In the rows, 128 means zero.
A single turn carries every row of the set below to another of its rows. Some are shown first; where does it send the rows asked next?
K_161: [130 114 130 117 160 152 114 154  93 106 132 135 112 120 129 133 151 114
 112 128 150 117 148 133 133  88 119 146 120 142 127  82 126 108 148]
K_622: [113 108 135 115 157 151 118 145  94  98 138 128 122 129 126 132 146 110
 111 138 153 105 146 125 128 102 121 147 119 141 125  87 121 105 164]
K_890: [144 120 105 147 155 145 147 145 140 125 103 136 138 133 131 136 153 103
 106 127 110 107 119 179 131 129 128 145 112 148 159 136 108 115 132]
K_877: [146  93  94 107 134 139 130 151 117 151 139 146 117 136 120 119 111 128
 137 113 173 130 141 121 127 137 149 129 123 128  87 101 134 133 149]
K_887: [131 122 118 150 140 152 151 145 138 125 116 133 125 134 118 146 157  96
 104 125 117 111 115 172 133 127 116 143 132 161 167 123 103 110 129]
K_194: [114 123 125 120 121 133 182 163 152 149 120 147 133 143 129 152 138 107
 112 117 169 116 119 151 120 158 138 122 112 133 106 130 109 163 114]
K_936: [122 127 115 148 168 124 135 130 137  97 144 121 123 142 121 130 139 109
 103 132 133 138 146 117  97 170 124 119 106 142 152 116 125 120 148]
K_667: [104 132 124 107 122 130 182 159 151 148 129 148 137 145 116 150 146 115
 105 125 154 119 123 152 130 152 133 124 110 128 103 142 113 149 113]
K_634: [114 130 125 107 119 122 179 167 136 147 126 149 137 132 120 148 145 110
 111 112 152 116 119 148 124 156 115 118 116 125 104 133 105 162 111]
K_323: [129 126 111 158 143 155 142 141 137 121 110 142 131 135 122 135 151 111
  97 121 118 102 103 174 138 129 125 147 117 148 163 127 108 113 133]
K_293: [146 100 110 106 136 141 135 149 109 153 131 143 109 129 111 106 115 130
 128 109 171 118 146 123 126 133 152 130 120 126  81 114 134 143 140]
K_75: [139 104  97 113 130 152 117 155 114 153 136 142 112 143 117 111 111 127
 126 104 171 124 148 121 132 145 146 136 133 130  85 113 128 142 138]
K_907: [138 125 108 147 139 146 152 139 151 121 115 141 140 129 133 138 150  95
 100 126 123 113 107 168 136 127 123 137 118 154 166 121 105 104 129]
K_510: [126 119 125 121 161 147 117 147 103  95 129 136 109 117 134 139 151 105
 118 126 165 100 141 133 129  96 124 149 121 140 134  83 122 112 164]
K_793: [130 148 129 151 148 131 134 120 142 129 118 130 110 132 135 138 121 139
  93 115 136 106 124 141  89 152 119 106  91 125 129 125 120 156 145]
K_605: [137 151 112 138 150 124  98 138 125 114 137 126  87 149 131 141 135 123
 113 123 151 137 141 124 110 144  97 117 126 155 116 110 108 152 148]
K_715: [116 123 128 125 130 131 184 160 147 155 127 149 143 148 112 145 146 105
 105 119 155 117 121 157 114 163 140 118 122 124 104 136 113 148 115]
K_98: [148 104 107 107 145 150 123 153 121 151 144 146 116 135 108 110 110 127
 143 104 166 131 150 129 124 151 146 142 124 139  91 101 127 135 137]
K_319: [112 108 139 123 162 138 115 142  99 106 127 137 114 114 130 137 144 105
 109 136 155 104 140 130 109  99 117 157 128 137 124  86 119 106 151]
K_616: [136 146  99 130 136 112 141 130 128 121 135 135 112 140 126 135 128 141
 117 133 144 157 164 133 119 144 118 120  73 126 119 121 132 142 129]

K_667 turns into K_323
K_877 turns into K_194
K_793 turns into K_936
Where do these go?
K_319 turns into K_98
K_887 turns into K_161

